Rotation paths and how fast each direction turns (deg/step)
Each turn is a multiple of 5 degrees from 10 to 175, or 0.
Each row of a path follows its step; steps can be skipped.

step 1: [ -2.3  -2.3  28.5  19.6  -5.1  11.0 -10.8   1.2 -16.4 -11.4   2.6 -11.1
  27.0 -34.3   2.9   6.9  -2.4   5.9  18.7 -32.0  -7.1  -1.4   8.7 -22.3
  -5.6   6.4 -21.3   3.5  10.8   4.0  17.6  22.6  28.8]
step 3: [ -1.9  10.6   4.1 -20.3  12.0   6.5 -10.0  -0.2  21.1  -7.2   6.0 -16.6
  24.6   5.1  -7.3  24.2 -37.9  17.7  -0.4 -10.0   3.9  21.2  -7.3   3.1
   8.2 -17.8  25.9   4.9  30.5 -24.8   5.7   8.0 -20.7]
step 5: [-22.3   1.6  15.8  -3.1 -27.1  15.5 -19.8 -47.0   4.1 -11.1 -14.5   9.2
  14.9   6.5 -25.5  21.9  19.7   8.6  24.2  -1.5  -1.6  12.1   1.6   8.9
  -8.8  11.4  -5.7  -3.4  -1.0  16.9 -13.4  14.9   4.9]
step 7: [ 13.5  12.9  21.0  -3.8 -27.7 -17.6   8.1  -3.0   5.6   4.0  18.3 -39.7
  -5.6  -3.5  20.1   3.3 -14.9  18.9  19.6  -9.6  15.1  16.4 -21.5 -13.8
  14.4  -8.7 -21.7  15.2  22.9  15.9   1.1   7.0   2.3]
step 9: [-18.4  -7.1   1.9   0.0  -8.8  14.1  -0.4 -27.2  -2.6  33.8  17.3 -15.3
  25.8   0.2  12.5  21.8  -5.0  14.9   6.9  23.2   7.2  16.4   4.9  15.0
 -14.3  -4.8   3.2 -12.5 -14.6 -40.3  -4.2   8.8 -18.0]
step 11: [-25.3  10.1  22.9  10.4  -4.6 -10.0  14.8  -7.9  -7.2   5.0   8.2   3.2
  14.2  14.9   5.5  -3.8  18.0  33.9  -8.4 -31.6  11.4  -6.4  11.7  -5.3
  -1.9  12.2  -9.0  -6.3  19.5  13.8 -17.2  36.9  26.4]
step 12: [ 27.1  -5.7  16.9  20.8 -28.2   5.8  -7.4  10.8 -30.3   7.2 -12.6   3.8
  10.8   0.2 -13.2  24.5   4.7  -3.1  44.2 -10.8   2.4  16.0 -13.2   6.0
 -10.8  20.8   8.2  12.2  -3.3 -12.4  -1.2 -15.5 -10.7]
step 13: [ -3.4 -11.8  21.4 -33.6  -3.2  16.7 -40.2  -3.1  16.8  12.7  22.6 -25.2
   9.7  -8.5  33.1  -1.7 -15.0   0.7  -9.1 -15.1  19.2  -5.9  -3.1 -17.6
  -0.2  -4.0  19.4  12.4   4.1  -4.3  -1.8   2.1  -6.0]
step 15: [-28.1 -17.1   5.5 -17.3 -15.6  -5.2  11.6   6.7  26.3 -25.0   7.5  16.7
  24.1 -12.9  -8.7  28.5  11.3   9.1  22.6   7.9  15.0   4.7   8.2   2.8
 -19.8  23.5  -8.1  -0.8  -0.7 -22.9 -21.3  14.9   6.2]
step 16: [ -1.3  11.9   4.9   9.4  -0.4  11.7 -24.5 -24.7 -23.8  18.8 -14.0 -15.8
 -12.8 -11.2 -10.9  -9.2  -3.3  19.6  -5.2 -22.2  18.7  18.0   6.7   2.7
 -28.1  30.4   3.8 -12.4 -14.9  -4.5  21.9  14.5 -19.5]
step 17: [  3.6  -0.5  35.0   2.9 -32.8   2.2  17.0 -16.8  -7.4  -4.4  29.3  -5.6
  17.1  -5.1  -2.9  -6.6 -14.5  -2.5  -6.2  -6.0   0.0 -11.1 -19.9   4.6
  22.2  17.7  27.3  14.3  32.2  17.2  -6.7   1.6  13.7]
[  0.9   4.5  -0.9   3.7  -0.8  -4.5  -1.5  -4.8  -6.6  12.7  -5.0  -6.0
 -11.1   9.0   6.8   0.7   0.0   7.1   3.7  12.4   4.6   7.6   4.1   2.8
  -1.2  -0.1  -4.6  -6.9   3.0   5.6  -2.2   0.1  -1.6] -> 155
[ 12.3   8.0   2.3  -1.6   3.3  -6.1  -1.0  -9.6   1.2  -0.9   2.7  -2.1
   9.2  -2.8  -5.8   5.1  -1.4   0.0   3.7   0.0  -3.8   1.7   8.3 -12.8
   1.0  -7.9  -0.2  -7.1  -4.5   2.7  -2.2   8.8  -4.2] -> 175
[ 12.1  -4.9   0.0   3.2   2.5  -0.5   0.9  -3.1   9.1  -6.6  -4.1  -5.7
  -2.5 -10.5  14.5  -5.1   2.4   0.8   2.6  -1.4   4.2   6.7   3.9   3.7
 -10.3  -1.5   0.1   3.8   0.0  -2.9   8.5   1.0   0.4] -> 120
[  5.7  -6.3   8.5   4.2  -1.7  -3.8   1.6   9.5  -1.2  -2.7  -0.8   7.7
  -2.2  -1.5  -2.0 -11.1  -4.3  -7.1   2.0   5.3   5.0  -3.1   4.0  -3.6
  -3.4   4.6   8.7 -14.1   1.1   1.6  -5.5  -4.9  -5.9] -> 170
[ -9.0  -0.9 -11.4   3.0  -2.4   2.2   1.0  -8.1   5.1  -1.9  -2.4   9.0
  -2.2  -5.9  -5.9  -6.0   1.8   5.1   1.5   8.1  -1.0  -1.7  -7.4  -6.0
 -11.7   2.5  -1.8  -7.1  -0.7  -0.7   1.0  10.3   4.3] -> 70
[ -1.0  -1.4   9.8   8.9   3.2  -7.0  -3.0  -3.6  -4.1 -11.7   1.2  11.7
   6.6   3.7   4.4   1.5   0.7   4.6  -3.0   5.1   0.9   1.7  -0.4   2.3
  -0.1  -3.5  -9.6   2.1  -3.7   5.2  -2.8  -5.1  12.7] -> 110
[  1.0   1.7  -3.7   0.5  -1.9  -7.7   4.4   3.4  10.1   5.4   2.8   8.4
  -8.0  -0.9  -1.1   9.0  -2.4   2.8   0.0 -14.8   2.3  10.7  -0.9  -2.3
   1.3   1.8  -0.4  -9.5  -2.0  -1.7   0.2  -6.5   8.2] -> 95

step 3: [ 11.0 -12.4   9.8  18.4   2.1 -11.0   4.7  28.9   5.3 -17.9 -29.8  -1.0
 -35.1 -22.3 -14.6   6.6 -13.7   7.7 -10.8  27.9  -0.5 -27.7 -10.0   1.7
  -8.8   5.3  -1.9  -7.9 -14.1   8.8 -16.5 -10.2 -21.4]
step 4: [-13.7  44.7  36.4  20.7 -17.0   3.6   7.5   5.0   3.5 -12.6 -24.8  -0.9
 -14.4  26.4   5.5  -7.4 -12.2  -6.5 -11.2   6.2  -2.7   0.6  14.0   1.5
   7.1  22.5  -3.6   0.1  22.7  16.4   6.0  -8.8   2.8]
step 5: [  2.9  18.3   1.9 -12.6  -4.1  30.8  12.4  15.5  22.7 -14.9  16.0  19.6
 -12.5  11.5 -19.1  -4.7  14.4  10.3  18.6  12.9  18.7  35.3  -5.1  -8.9
   3.7 -11.5 -20.0   7.2   3.6  24.0  -5.1   0.4 -22.6]
step 6: [  8.2  -8.2 -15.0  -9.1 -10.1  13.3  -6.6   3.4  -6.7   4.9   9.1   6.0
 -16.1   8.5  25.4  -2.1  -5.6  21.9 -17.1 -11.8  11.4 -26.7 -27.3 -19.2
 -11.6  -5.0 -27.6  15.5  26.9  16.1  19.4 -13.2 -24.5]
step 8: [  2.6  -1.2  15.6  -6.7 -11.5  41.9  -4.1  -9.4  17.5   4.0 -33.6 -14.2
  -2.9   1.3 -31.4  -4.4 -37.0   3.7 -13.4  -4.1  -9.6   2.7   0.9   0.8
  -0.9   7.2   5.5 -15.4  26.8  -7.6 -19.2  -3.3  -9.9]
step 9: [ 10.8  14.5  -4.8 -17.0  -6.7   7.0  31.0   5.9   8.2 -22.6  -6.2  12.4
  -5.9   2.0  10.9 -36.9  -9.8  20.0   9.4   8.7 -22.8  13.7 -28.0  30.7
   9.6  11.5  -4.8 -17.6  -2.3   8.0   1.4 -17.2  -9.5]
step 10: [ 10.6  12.7   3.2  -2.7  -8.0  10.0  12.3  30.5 -10.1  -4.8  31.8 -23.4
  -1.1  -6.2 -12.7 -11.7   3.9 -20.0 -28.6   1.5 -13.2  -7.8   2.7  17.8
 -15.9  -6.4 -15.5  13.9  14.7  26.6  21.2  -9.6 -25.5]
step 11: [ 33.3  34.6  10.9  14.6   3.9   1.7  -3.0   2.2  10.0  -3.2  -6.7   8.8
  -5.0 -20.7  -5.9   4.6   3.2  13.8  -2.6   4.2  34.1 -19.0   1.0  -4.6
 -20.1 -21.0  19.8  -5.2   6.9  -5.7   7.8 -30.6 -24.6]
step 14: [  0.3  42.7 -11.4  -8.0  -7.5   8.3   0.3   6.0   2.4  -2.9   5.1 -18.1
 -29.4  17.7 -20.8  11.6 -23.1  14.8   4.5 -19.2   9.7   0.8  -8.0   6.6
   7.8  12.2 -38.6  10.3  -2.1  19.2  15.3  -5.3 -10.0]
step 17: [ 15.9  12.5  11.1  -3.4 -14.0  34.1  -2.6  11.8  -8.0  18.0 -32.2  17.6
  -3.0 -13.2  -7.4 -14.1   8.3  10.8   7.0   5.2 -30.2  10.2  13.2  10.1
 -21.2  17.0 -20.0 -17.1   9.4 -14.7  15.6 -18.1  -4.3]
step 18: [ 22.4   2.0  10.8  -7.3   0.1  16.1  26.8 -11.0  21.0 -32.6  18.1  -4.6
 -34.5 -14.7 -10.9  -0.4 -30.3 -15.5 -11.3  -4.7 -11.8  10.9  -9.2  12.7
 -10.2   0.0 -21.9  -3.8  13.3 -16.6   2.4  -6.0 -10.9]
[ -1.9   2.8  -3.7   1.3  -0.9   2.4  -3.3  -1.4   1.2  -1.2  -1.7  -2.0
  -8.6   9.0   6.5   4.9   7.4  -0.1  12.7  -3.3   5.3  -6.4   3.3 -11.6
   7.2  -2.6  -6.1   4.4   5.0   8.5 -10.0   3.2   0.6] -> 45
[  4.0  -4.6  -2.8  -9.0   1.0  -7.5  -5.7  -2.3  -6.7   0.7   6.9   2.8
 -10.8  -7.1  -6.2  -1.5   6.6   0.4   4.9  -5.9 -11.1  -1.6  -0.1  -4.1
  -2.5   9.5  -4.7   1.4  -0.4   4.9   7.7  -5.0  -6.0] -> 95
[  4.4   1.6  -0.3   3.7   5.4   0.2   1.2  -3.1  -2.0  -0.1   2.3 -11.8
   4.5  -6.1  -3.8   1.5   5.8  -6.5   3.1   4.6   9.0  -6.6  -4.8   3.4
   7.3   5.4   3.3 -13.1  -1.9  11.2   3.6  -6.3   5.0] -> 35
[ 1.3 -4.3  7.8 -0.2  3.6  2.4 -2.4 -3.5  0.2 10.6 -2.7  0.6 -6.1 12.3
  0.6  2.5  1.7 -0.8 -7.8 -9.4 -3.5 -3.4 -0.4  7.9  0.8 -4.1  5.3 -1.7
 11.6  6.7  9.9  2.6  5.9] -> 175
[  2.2   2.8   5.0   2.7  -8.5   0.8  -6.0   2.5   0.9   7.0   2.7  -9.5
   6.9   2.3  -6.0   5.4  -1.7   4.5   5.4  -0.8  -4.2  10.4  12.4  -3.5
   5.0  -5.5   5.2   4.4  -2.4   3.1   3.6 -11.5  -2.4] -> 120
[ -3.9   7.3  -5.5   0.7   7.2   6.9  -2.5 -13.4  11.6  -0.7   4.0   2.8
  -7.4  -2.7  -8.6  -2.0  -1.6  -2.7   2.8  -0.1   1.7   8.7  -4.2  -6.9
   2.7  -1.6   9.9  -1.4   5.4  -6.7   3.1  -0.6  -0.9] -> 110

step 0: [-10.9   2.7 -23.4  -7.5 -18.7  -1.3  -4.2  23.8 -12.6  22.3  30.3  -2.0
   9.7  26.3 -36.0  -6.7 -17.3  26.3  26.6   9.7 -18.4   5.8   7.4  -0.2
  20.5 -12.8   9.6  -7.3  14.5  -0.7 -13.4  -8.6 -12.0]
step 4: [ 10.2  -8.9  -4.5   5.3   1.8 -15.2 -36.4  10.8  14.4  11.3  -1.2  23.3
  25.6   1.4   0.7  -1.5  -4.8  -0.3  -4.1  26.1  -5.3 -52.0  13.2  15.3
  -7.0  -5.1   0.4 -25.9   4.8  13.4  17.4 -10.9   7.8]
step 5: [-15.3 -40.7 -13.5  -1.8 -10.6  -9.9 -26.6  -2.6   4.0  22.3  -4.4  31.7
 -10.8  -1.9  14.3   6.4  -5.3 -15.7  -8.4  12.7   1.3   4.7 -31.8 -33.6
   1.3  -0.6   2.6 -26.2   4.2   9.1  -2.6  -6.4  17.2]
step 7: [  3.5 -10.6   2.3 -28.0   7.6 -15.9 -16.8 -27.9  -8.9  22.6 -20.9  14.6
  18.5 -11.2 -29.8  -1.4 -14.8   4.2  -8.9   8.5  31.4   9.0   6.2   7.9
   9.3  27.8 -17.0  -9.0  21.5  -6.2 -16.1  17.3   1.0]
step 10: [ 22.8   6.8 -10.1   3.5 -13.8 -10.1 -27.8  29.6  11.7   8.8  14.7  11.6
   3.0  10.6   0.1  -6.1   1.0  20.5 -13.0  24.4  27.3 -31.9   3.2  25.4
 -19.0  18.7   0.9 -11.9 -20.7   0.9   0.5  19.5  -9.7]
step 12: [ 12.9 -11.3  14.6  25.0  -9.4   1.1   9.4  -6.6   5.3 -17.7   6.1 -17.9
   0.1  28.6  -9.6 -23.2 -21.0  14.3  -0.3  16.1  17.8  -7.7 -14.8 -16.2
  21.2 -18.3  -4.5 -41.1  -6.4 -18.4   1.3  20.1 -18.2]
step 13: [ 13.3  10.1   9.9  -6.4  -8.5 -21.9 -10.6 -25.7  -4.7   8.9 -21.3   7.6
   1.2   2.4 -20.8  -0.2 -35.8   6.7   0.3 -14.2  48.4   7.4   8.4  -4.2
   5.4  11.1 -15.9 -18.4  -4.1  -1.3  12.4 -20.0 -24.4]
step 14: [ -2.7 -19.5 -15.3  -1.6 -14.9  -0.5   5.0  20.2  -9.7  -6.0 -18.3  -2.6
  22.3 -20.1  -2.6 -16.7 -15.5  -7.8   7.3  -5.1   9.2   0.0 -19.3  16.3
  27.7  -8.6 -16.6 -10.6 -32.9  32.8   9.6  -7.6 -34.3]
step 16: [  0.2  21.2 -20.9  -4.3 -29.6  18.7   2.9  36.6  11.8  21.4  -0.7   8.3
   1.9   5.7  -3.0 -27.3  -9.3   5.7 -45.9  -6.9  18.9 -14.0  12.4  10.4
 -10.1  12.1  -0.4  -8.4  -1.0  -2.5   5.3  15.2 -16.2]
step 17: [-19.6  11.8 -13.6  -3.7  -9.4 -10.6 -25.0  -3.6  23.4   6.7 -29.3  -0.5
   3.6  17.3  19.2 -30.6  -5.1  -1.6 -12.0 -15.8  10.6  -6.9 -23.1 -10.0
  12.7   1.7  23.6  25.9  18.0  15.7 -22.7   2.9 -21.2]
step 19: [ 23.6  16.5  18.9  10.9 -25.0 -14.2 -12.5  -4.2  -2.5   9.9 -36.8  24.6
   9.0  19.7   3.0  -3.0 -12.2  18.0  -1.3 -28.1  14.1  12.7   6.1  -6.6
   2.2  17.9   6.1 -11.4  -5.0  -8.2   5.9 -36.3  14.4]
[  5.1  -0.8   4.6   4.4   2.9  -3.2  -1.5  -0.4  -0.7  -4.4  10.9  -2.2
  -7.4   0.9  -5.2   6.9  -1.0  -0.8  10.1   2.1  11.5   6.9  -3.4   6.0
  -4.2  -0.2   0.2   2.7 -10.5  -1.9  -1.6  11.2  -8.6] -> 25
[ 10.9   0.6  -0.3   5.1   0.2   3.3  -5.1  -6.4   5.6  -9.2  -1.9   6.3
   3.3  -1.9   3.8   8.8  -3.3  -0.8   0.9   4.4   1.6  -3.1   0.7 -14.0
  -0.4 -11.0 -10.7  -4.2  -3.9   0.6   3.4  -5.4  -0.8] -> 45
[  2.5   4.4   5.2   1.4   4.2  -2.7 -12.1   0.9  -1.8  -6.9  -1.6  -6.3
  -7.1  -2.8  -5.6  -6.5   1.4  -3.8  -3.2   0.2  -7.3  -3.6  -7.9   1.6
  -4.8   2.6   4.5  -9.0  -7.3  -9.6  -4.6 -11.4   0.8] -> 45
[ -3.5  -4.1   8.3   1.4  -5.2   1.5   6.5  -0.3  -4.1  -4.9  -2.6   3.2
  -2.5  -6.1 -14.5   5.0  -6.9  10.7   1.4   3.9   0.9   6.1  -3.3   1.5
  11.0   2.8  -4.2   0.4   2.1   2.8  -5.5  -9.9   3.5] -> 55
[  4.6  -1.3   5.7  -2.7  -7.5  -7.3   5.1   1.0   5.7   5.8  -2.5  -4.9
  -3.1  -2.5   7.4 -12.1  -0.3   1.9  -2.8  -2.7  11.9  -8.7  -5.0  -2.3
   6.7   2.9 -11.0   1.2  -7.6  -1.5  -4.6  -0.4  -1.3] -> 10
[ 9.5  2.8 -4.4 -0.2  4.9  3.7  2.7 -4.6  6.3  6.2  4.8 11.3 -6.9 -4.8
  3.7  4.7 -4.6  1.6 -8.9 -7.7  3.8  2.5 -0.5  9.5 -2.0  9.7  1.7 -9.7
 -0.3  5.0  0.3 -4.6  2.1] -> 125
